In the data rows, the value 500 means zero.
Every row has a hidden score from 0 to 30. What is each row's score? 15 is about the middle. The score is a weighted sum of the row's numbers plus the product of two more (or one squared), each taken from its middle value.
[402 582 467 422 470 516 549 480 551 566 547 586 512 498 452 544 467 511 581 480 378 537 514 435] ~ 6
[427 465 526 512 474 529 561 546 420 461 494 468 497 504 534 471 475 528 488 456 527 536 563 519] ~ 15
[622 378 662 670 390 528 441 591 396 615 416 584 589 580 476 384 435 465 591 482 584 549 540 452] ~ 21
[433 504 456 542 452 518 463 529 556 529 495 563 584 498 557 448 431 476 505 556 572 435 394 523] ~ 16
[575 567 491 431 523 562 550 533 593 588 575 492 488 501 446 498 462 552 477 587 590 486 548 441] ~ 19
[608 479 498 436 312 737 348 354 365 634 299 437 669 543 497 487 272 219 518 374 564 445 475 563] ~ 29
[458 399 616 550 485 474 599 434 392 414 502 472 429 451 617 397 543 611 469 566 499 504 692 445] ~ 18
[420 612 408 444 669 343 654 480 588 467 633 582 434 405 518 675 594 610 493 534 348 331 441 419] ~ 12
[602 460 589 580 454 584 470 411 417 486 447 483 466 461 512 434 492 516 596 464 435 507 493 466] ~ 12
[503 447 614 464 583 483 591 310 364 406 471 475 424 447 526 519 634 501 588 471 436 441 484 525] ~ 12
[441 398 523 640 441 573 448 610 499 457 394 465 624 512 538 483 492 514 501 516 597 504 630 477] ~ 15
[542 609 367 505 616 416 559 474 657 380 584 588 463 443 513 665 555 571 528 463 460 405 267 394] ~ 12
[596 467 577 437 590 503 552 427 507 457 552 421 479 401 475 426 571 533 444 484 508 509 493 517] ~ 18
[583 774 416 390 246 651 364 551 506 598 326 655 691 566 426 513 230 289 606 580 472 420 395 496] ~ 9
[470 482 528 445 497 473 497 544 466 562 520 483 498 471 478 468 499 492 492 557 507 533 551 468] ~ 15
[458 635 428 402 492 395 596 539 699 548 566 530 454 517 491 702 465 527 544 527 338 360 357 412] ~ 11
[576 465 531 537 523 461 488 463 464 524 450 436 434 544 479 511 589 580 464 465 516 434 458 457] ~ 16
[601 484 548 646 483 527 528 595 469 492 464 483 510 513 478 426 524 500 477 665 443 508 489 550] ~ 16
[635 575 488 557 309 680 373 568 414 599 317 527 673 618 403 431 364 332 605 427 622 556 417 660] ~ 16
[565 575 474 585 526 539 590 477 576 481 583 548 437 508 506 563 483 486 530 508 535 559 486 627] ~ 18
[553 512 571 571 377 552 478 485 559 636 463 466 590 494 528 460 453 464 601 542 502 484 443 599] ~ 12
[467 369 600 535 523 456 507 493 499 501 569 462 432 488 607 556 547 539 482 517 531 509 546 502] ~ 15
[548 580 489 491 485 499 430 467 428 513 503 516 552 605 392 549 479 515 532 452 613 456 450 435] ~ 18
[519 512 498 532 485 477 587 516 498 495 486 508 580 517 501 530 504 570 518 539 657 558 495 543] ~ 17
[557 464 479 566 437 482 562 410 520 512 492 523 567 549 532 571 508 535 499 549 493 534 575 430] ~ 14
[494 642 382 327 369 601 383 514 574 595 486 449 551 557 288 542 358 294 524 395 415 409 267 576] ~ 11
[550 588 525 560 445 498 420 673 591 497 504 526 675 526 533 563 474 464 621 523 592 515 471 455] ~ 15
[595 440 560 671 295 704 290 322 251 653 229 515 669 517 525 362 367 355 536 469 530 563 490 585] ~ 27
[535 581 350 492 439 538 472 507 584 542 449 427 510 420 479 624 447 447 551 454 481 414 503 416] ~ 16
[554 445 633 487 353 659 367 571 498 516 366 378 559 485 375 272 440 375 479 485 615 575 542 539] ~ 14
[539 579 437 291 538 523 516 500 632 551 609 545 547 438 496 683 491 515 401 484 385 355 481 562] ~ 27
[600 533 464 374 523 559 462 543 532 569 535 597 570 536 451 449 457 507 519 559 382 437 460 479] ~ 15
[446 596 500 597 405 627 452 577 478 517 378 530 670 437 441 510 459 486 514 537 588 498 405 519] ~ 12
[657 503 638 558 453 538 424 373 385 447 386 423 536 585 469 393 443 398 534 538 522 585 505 544] ~ 12
[525 481 590 630 376 469 506 628 425 563 366 566 549 528 523 408 457 514 511 492 549 652 521 560] ~ 13
[509 503 584 501 435 602 448 458 495 531 436 362 533 509 575 397 437 455 554 485 475 496 492 452] ~ 10
[448 499 460 582 581 412 579 621 561 538 472 521 431 435 592 583 554 552 478 506 489 458 448 386] ~ 11
[452 454 628 631 337 714 406 465 375 606 398 288 637 563 476 300 385 262 546 484 612 480 466 597] ~ 17
[526 362 561 458 516 422 534 530 463 405 539 525 487 455 527 559 589 557 483 587 486 490 643 516] ~ 20
[540 568 574 375 359 699 242 265 324 603 344 464 636 547 343 402 204 244 601 467 574 488 535 588] ~ 24
[545 526 488 616 490 518 464 536 557 529 524 570 553 576 447 515 519 485 435 556 434 480 594 470] ~ 20
[637 339 744 620 415 562 403 386 297 494 320 413 470 503 435 385 533 458 539 466 636 588 688 570] ~ 20
[567 356 597 490 563 377 524 422 426 482 528 506 470 480 504 454 555 596 403 529 474 522 654 447] ~ 19
[619 476 629 617 423 581 438 548 394 569 351 439 498 507 533 340 377 418 537 498 600 533 600 542] ~ 18
[420 499 352 397 588 373 687 378 616 412 623 573 380 394 488 710 638 598 438 511 411 493 422 364] ~ 6
[597 598 453 422 518 477 553 636 539 439 563 637 383 472 590 576 462 489 490 616 482 534 434 547] ~ 12
[552 579 525 519 539 487 553 655 598 513 562 538 434 513 533 519 507 603 424 535 555 410 467 499] ~ 29
[457 259 537 707 536 423 522 434 275 513 388 439 459 495 560 377 616 548 493 474 489 655 594 556] ~ 18
[442 401 623 541 509 675 333 509 389 507 429 549 514 592 337 372 498 407 523 404 640 516 504 460] ~ 15
[374 436 501 396 672 382 676 434 547 404 646 564 368 443 520 614 649 553 492 500 342 434 554 376] ~ 9
[495 455 514 691 478 510 432 671 491 582 458 528 486 528 498 457 442 523 518 578 668 524 398 587] ~ 15
[632 518 379 431 489 536 490 556 570 511 567 557 500 512 489 544 506 467 550 551 560 493 422 542] ~ 15
[449 529 505 442 481 511 578 466 474 574 492 559 528 495 457 520 520 455 499 479 493 480 567 543] ~ 13
[599 562 481 455 462 482 604 504 534 501 574 510 483 433 493 537 516 525 464 451 480 536 457 474] ~ 16
[487 426 545 460 450 378 573 451 501 487 568 543 483 486 375 553 571 613 476 515 567 425 526 466] ~ 20
[421 437 540 421 464 535 445 371 473 484 396 455 575 488 531 400 460 508 553 543 526 503 475 504] ~ 9
[633 380 663 615 400 566 414 540 458 667 484 443 543 497 555 467 508 492 508 562 597 657 475 526] ~ 22
[423 382 690 580 418 484 491 552 388 525 491 565 472 510 441 355 515 532 585 572 629 569 634 629] ~ 16
[414 542 474 513 464 507 483 479 495 590 420 472 453 531 517 468 423 446 544 497 568 517 411 411] ~ 7
[435 475 503 392 559 486 582 379 522 435 551 510 337 534 501 601 542 538 458 409 268 475 444 469] ~ 6
[581 473 596 503 467 581 488 639 566 534 443 525 577 482 461 362 478 566 473 598 595 530 614 502] ~ 20
[553 609 518 490 473 498 465 625 508 566 502 554 473 630 532 412 435 492 526 548 582 474 452 458] ~ 29
[493 517 535 499 517 525 397 457 426 471 494 461 503 541 488 429 499 476 492 577 596 517 413 535] ~ 12
[518 443 561 413 611 439 602 479 416 498 516 507 554 498 518 561 603 579 482 503 468 457 523 549] ~ 21
[561 519 601 449 542 491 531 427 448 449 569 586 436 509 522 500 490 497 470 495 543 455 587 538] ~ 21
[427 356 642 519 494 531 483 659 494 542 384 543 532 552 475 476 526 549 454 600 497 502 586 470] ~ 11
[447 565 483 464 622 357 629 345 656 408 610 520 348 497 578 608 563 601 450 530 406 462 420 400] ~ 17
[480 368 485 530 565 423 577 380 534 460 489 467 452 513 504 472 571 590 470 460 517 579 569 492] ~ 12
[438 517 558 563 581 458 589 478 544 473 541 553 510 441 544 533 590 530 485 491 446 462 638 549] ~ 16
[525 590 451 615 551 474 513 573 573 493 496 619 509 477 457 511 533 571 437 528 444 523 516 503] ~ 14
[526 762 377 381 409 692 331 318 607 599 599 566 685 618 417 606 316 338 416 453 552 455 284 496] ~ 12
[496 446 488 613 425 527 540 504 451 394 489 503 512 540 394 424 467 478 448 475 544 539 445 476] ~ 27
[581 584 418 436 531 398 591 464 675 506 602 463 606 527 511 565 524 584 527 464 453 461 339 485] ~ 19
[403 562 416 453 516 417 490 564 645 604 614 436 451 443 599 610 467 507 508 474 429 431 395 453] ~ 13
[491 482 404 408 671 275 560 431 643 424 613 490 356 411 538 606 689 581 456 459 266 487 478 411] ~ 15
[508 641 308 291 608 300 555 428 607 486 630 536 389 463 481 673 613 606 467 493 352 378 436 379] ~ 14
[589 615 360 336 333 605 348 522 525 636 430 464 587 558 465 516 351 320 470 426 508 419 343 393] ~ 18
[505 554 398 410 608 433 566 565 531 389 496 603 410 433 492 557 522 546 386 480 500 375 429 496] ~ 18
[452 445 508 442 529 453 489 489 550 452 487 498 562 476 485 592 567 501 441 532 621 536 515 435] ~ 16
[599 402 572 516 455 480 571 567 391 526 419 541 595 522 535 432 508 545 452 656 491 593 604 501] ~ 14
[442 327 754 679 443 531 533 634 382 428 470 547 485 473 476 394 510 464 444 549 605 542 538 409] ~ 23
[473 437 583 405 603 429 569 281 508 456 539 484 356 411 450 517 683 593 485 447 365 465 482 398] ~ 10
[596 664 438 509 435 529 505 623 649 431 445 668 539 429 564 626 447 564 582 531 452 462 429 487] ~ 11
[568 431 488 489 489 490 604 571 465 429 463 575 438 514 527 458 548 575 472 549 628 567 425 460] ~ 17
[299 350 656 637 470 494 496 554 359 420 457 467 448 500 628 415 486 594 537 533 505 471 542 516] ~ 12
[599 448 441 535 579 430 525 508 474 422 515 563 386 544 539 574 592 575 459 534 474 516 458 519] ~ 14
[468 456 669 441 544 481 553 500 483 470 552 432 357 431 582 534 466 542 501 549 707 580 639 410] ~ 14
[520 651 515 370 511 524 582 500 584 537 504 416 483 496 438 613 477 401 471 417 514 515 486 450] ~ 11
[461 588 506 494 385 578 369 535 463 544 467 588 651 476 379 390 385 311 502 489 550 599 476 623] ~ 15
[535 406 498 582 460 492 514 596 648 521 515 577 605 487 433 441 532 557 494 541 513 551 444 561] ~ 16
[434 549 386 444 679 336 676 458 674 494 692 512 366 462 508 626 673 697 457 567 349 340 380 258] ~ 19
[421 399 549 580 662 486 671 297 499 392 591 511 303 438 419 631 677 612 440 418 413 458 490 475] ~ 12
[513 439 459 433 501 443 437 372 429 494 459 558 518 622 419 500 472 398 436 514 648 558 462 571] ~ 13
[577 507 540 613 393 552 406 696 517 615 534 638 623 529 538 444 404 471 490 626 552 478 530 550] ~ 20
[596 444 487 447 528 464 550 351 442 516 480 474 480 548 504 447 448 506 521 415 437 426 565 415] ~ 20
[494 516 427 508 450 455 461 475 427 461 385 588 481 534 552 480 390 495 468 476 453 559 569 470] ~ 11
[506 576 428 479 470 544 423 598 539 532 554 495 673 482 472 542 478 478 468 440 590 489 408 480] ~ 23
[483 398 578 461 433 587 443 587 383 501 421 415 571 586 536 367 518 403 538 519 547 635 532 643] ~ 16
[364 488 548 438 518 498 528 545 524 496 493 538 438 452 460 455 537 614 479 530 499 564 645 443] ~ 9
[603 578 465 547 428 568 440 647 507 594 462 558 545 544 407 449 430 503 496 552 483 515 460 443] ~ 14
[539 586 436 506 352 619 361 540 509 589 413 404 597 597 485 601 417 375 561 428 597 500 288 523] ~ 14
[670 569 506 590 490 584 469 622 503 477 498 595 454 444 527 522 441 579 551 548 516 429 579 516] ~ 20
[483 536 605 435 560 468 545 364 538 411 603 465 485 428 485 471 507 530 586 548 445 463 398 461] ~ 10
[510 505 466 471 583 437 576 458 505 529 536 409 444 425 501 510 548 522 491 473 440 463 439 468] ~ 13
[417 700 418 423 411 593 437 622 617 637 425 526 508 559 455 516 379 452 478 432 512 423 443 500] ~ 13
[558 447 493 475 596 457 551 526 565 387 544 513 354 476 529 537 536 588 527 439 515 521 535 532] ~ 15
[615 488 633 414 368 670 388 498 282 666 237 443 663 598 431 352 311 266 557 356 593 532 492 563] ~ 25
[452 366 523 562 611 457 617 332 367 436 546 402 325 493 507 465 598 537 423 380 414 519 643 484] ~ 14
[418 477 403 522 634 528 476 353 528 515 670 510 406 506 491 613 578 591 456 466 449 425 526 447] ~ 13
[542 584 451 570 537 411 612 514 542 448 595 395 431 416 519 534 543 554 478 436 424 470 460 472] ~ 17
[505 436 517 590 483 468 511 570 449 466 427 412 517 549 498 537 550 509 491 491 469 503 565 554] ~ 14
[559 543 461 584 496 523 448 500 532 507 461 483 581 524 448 444 481 484 467 494 465 497 491 515] ~ 15
[337 489 509 566 568 488 485 371 440 360 466 467 474 479 545 441 590 565 472 524 609 583 461 504] ~ 7
[569 546 502 512 467 531 451 433 455 549 449 526 433 581 571 448 421 482 553 475 522 565 455 439] ~ 10
[456 545 405 468 553 465 511 426 526 499 571 474 390 499 482 658 535 480 450 375 432 475 396 435] ~ 13
[537 468 495 497 558 469 502 565 404 451 540 574 536 511 532 465 544 491 558 497 552 539 543 531] ~ 20
[523 472 536 551 466 489 481 641 537 508 551 556 458 530 518 470 458 531 513 516 429 486 618 409] ~ 17
[507 449 654 585 552 459 556 495 392 409 491 483 500 488 517 458 613 610 475 525 555 546 592 505] ~ 17
[581 498 518 571 420 517 478 541 460 512 355 561 615 490 495 497 404 405 483 463 434 423 501 537] ~ 17
[499 427 613 514 585 446 560 386 465 490 495 410 424 543 533 435 609 569 584 541 366 492 569 486] ~ 9
[602 515 490 490 512 494 500 478 506 507 559 537 447 496 510 568 523 490 499 499 615 523 511 518] ~ 17
[448 547 458 395 611 387 564 425 576 474 595 345 399 431 466 662 572 566 494 491 413 414 421 537] ~ 14
[503 388 542 412 610 451 597 411 438 477 559 513 491 446 517 542 535 518 492 449 378 456 533 470] ~ 20
[572 502 638 528 452 559 422 478 358 526 362 446 485 544 471 360 503 422 526 516 473 591 426 483] ~ 9
[618 649 377 391 480 710 419 456 564 514 502 545 444 575 409 515 370 304 483 503 513 463 330 548] ~ 10
[485 337 627 579 519 552 483 348 195 434 394 370 480 547 537 326 503 423 517 508 568 650 585 607] ~ 14
[494 475 568 591 391 610 348 496 343 539 341 460 671 609 455 292 368 388 567 445 605 600 579 613] ~ 15
[626 542 512 635 385 679 283 539 411 547 350 555 676 637 490 381 349 357 584 484 582 538 400 555] ~ 15
[583 762 402 267 202 786 133 469 620 712 408 478 858 640 390 511 111 184 485 337 672 345 264 450] ~ 21
[440 559 442 376 641 418 614 444 619 437 639 462 445 417 513 557 532 580 411 527 457 455 432 533] ~ 12
[515 751 398 499 373 550 424 598 596 601 538 477 629 516 471 566 408 355 501 439 586 470 344 347] ~ 14
[538 416 481 499 551 460 593 506 448 456 479 520 439 531 569 438 595 521 410 540 562 529 560 451] ~ 17
[540 636 433 346 490 465 524 632 640 501 554 327 518 486 474 551 406 487 442 388 411 432 463 490] ~ 17
[484 482 352 451 539 467 496 547 554 530 605 544 427 431 435 560 468 484 437 411 320 401 506 566] ~ 22
[483 395 513 481 541 508 412 423 359 512 486 489 589 550 422 428 509 373 580 567 515 509 453 624] ~ 18
[639 553 475 485 485 387 573 520 655 515 533 536 541 440 554 655 501 560 486 524 407 394 514 549] ~ 17
[516 575 428 453 604 405 537 430 637 426 614 434 409 435 418 697 546 563 491 421 398 419 404 443] ~ 12
[422 640 379 413 522 421 509 626 615 576 540 435 426 390 481 656 463 576 497 472 550 423 372 549] ~ 21
[428 451 495 507 564 443 503 593 535 458 544 535 510 470 631 449 553 552 534 422 489 564 567 520] ~ 18
[528 494 580 517 356 687 389 491 385 624 328 555 569 541 414 444 410 376 570 569 612 568 575 593] ~ 13
[356 330 650 694 571 399 494 403 370 405 423 503 459 602 595 335 548 522 532 534 534 592 634 552] ~ 18
[533 543 443 551 509 529 509 591 547 439 516 580 488 519 452 550 529 547 468 468 491 467 458 364] ~ 17
[455 519 424 494 518 578 446 370 538 473 561 472 535 529 431 503 507 472 567 460 421 452 496 475] ~ 9
[449 610 497 487 460 529 524 511 501 643 467 575 466 482 466 616 522 392 449 401 407 505 387 433] ~ 11
[547 559 454 481 252 711 347 579 404 569 265 472 707 650 454 317 268 264 584 402 541 571 412 538] ~ 12
[544 546 501 531 504 476 548 492 558 523 509 474 457 499 548 546 598 593 488 488 595 533 546 477] ~ 14
[633 564 520 545 443 551 387 605 493 591 470 501 506 578 516 425 430 400 453 483 572 456 476 530] ~ 21
[520 545 385 352 452 441 525 688 684 566 577 515 450 448 481 600 407 471 532 487 583 433 397 518] ~ 16
[448 529 404 443 692 335 708 370 544 394 560 549 367 492 531 589 637 660 389 446 411 457 459 530] ~ 17
[537 579 392 431 508 473 444 570 592 455 481 538 487 532 479 556 530 489 504 545 523 522 405 532] ~ 11
[425 399 504 523 649 323 591 429 540 402 568 454 314 473 587 463 595 606 385 538 318 473 567 540] ~ 11
[373 504 386 452 620 523 627 553 531 400 570 452 303 399 631 549 577 607 462 381 425 408 420 403] ~ 12
[426 552 484 515 600 404 550 556 559 435 510 571 446 468 526 480 546 530 458 524 429 498 428 469] ~ 11
[567 591 415 539 520 481 565 517 647 502 521 586 399 439 472 581 572 545 441 546 582 433 449 511] ~ 18
[647 590 404 390 505 593 507 499 553 549 519 558 560 430 484 639 447 503 564 520 408 529 474 468] ~ 29
[372 660 365 408 511 456 545 576 689 530 489 563 595 479 469 521 476 445 444 546 431 457 455 372] ~ 10
[440 429 580 531 537 419 599 411 430 542 592 448 406 468 542 459 587 601 498 599 586 523 607 601] ~ 14
[430 598 399 370 506 593 555 624 644 520 471 474 448 484 580 616 451 513 477 503 490 432 454 426] ~ 9
[455 574 380 374 578 384 546 456 576 461 471 526 337 495 528 568 581 558 484 518 494 443 424 465] ~ 7
[552 520 397 518 569 401 504 551 508 444 587 540 424 478 528 562 533 566 504 485 481 511 499 456] ~ 17
[441 366 631 616 535 527 503 383 417 554 402 479 529 527 565 350 572 523 533 512 560 564 610 573] ~ 12
[379 552 355 321 604 499 623 471 616 511 552 471 498 476 451 548 496 539 477 621 400 441 498 497] ~ 6
[426 493 521 488 448 581 342 439 357 532 409 504 506 563 487 430 427 313 464 440 413 542 400 609] ~ 18
[546 632 421 425 452 544 576 549 590 521 495 463 453 463 504 556 474 535 490 428 470 469 475 503] ~ 13
[576 344 524 610 457 591 468 562 355 474 436 493 596 538 528 403 527 488 535 497 477 602 661 704] ~ 23
[520 734 330 296 522 416 577 408 617 456 558 529 489 421 510 650 463 598 480 500 503 483 361 482] ~ 12
[584 584 494 641 306 594 364 514 430 593 379 484 752 535 337 361 339 352 503 518 492 452 276 604] ~ 17
[574 513 359 498 590 428 503 658 557 470 505 544 438 516 576 523 552 563 487 440 559 432 504 545] ~ 21
[375 515 355 311 640 449 632 466 585 359 679 528 416 440 545 591 601 551 444 471 356 396 455 418] ~ 11
[525 542 419 502 469 502 463 492 587 495 388 491 557 470 515 487 416 527 535 465 615 524 325 484] ~ 11
[438 517 435 524 564 421 594 506 599 488 578 494 431 474 565 573 544 484 487 509 492 490 511 485] ~ 12
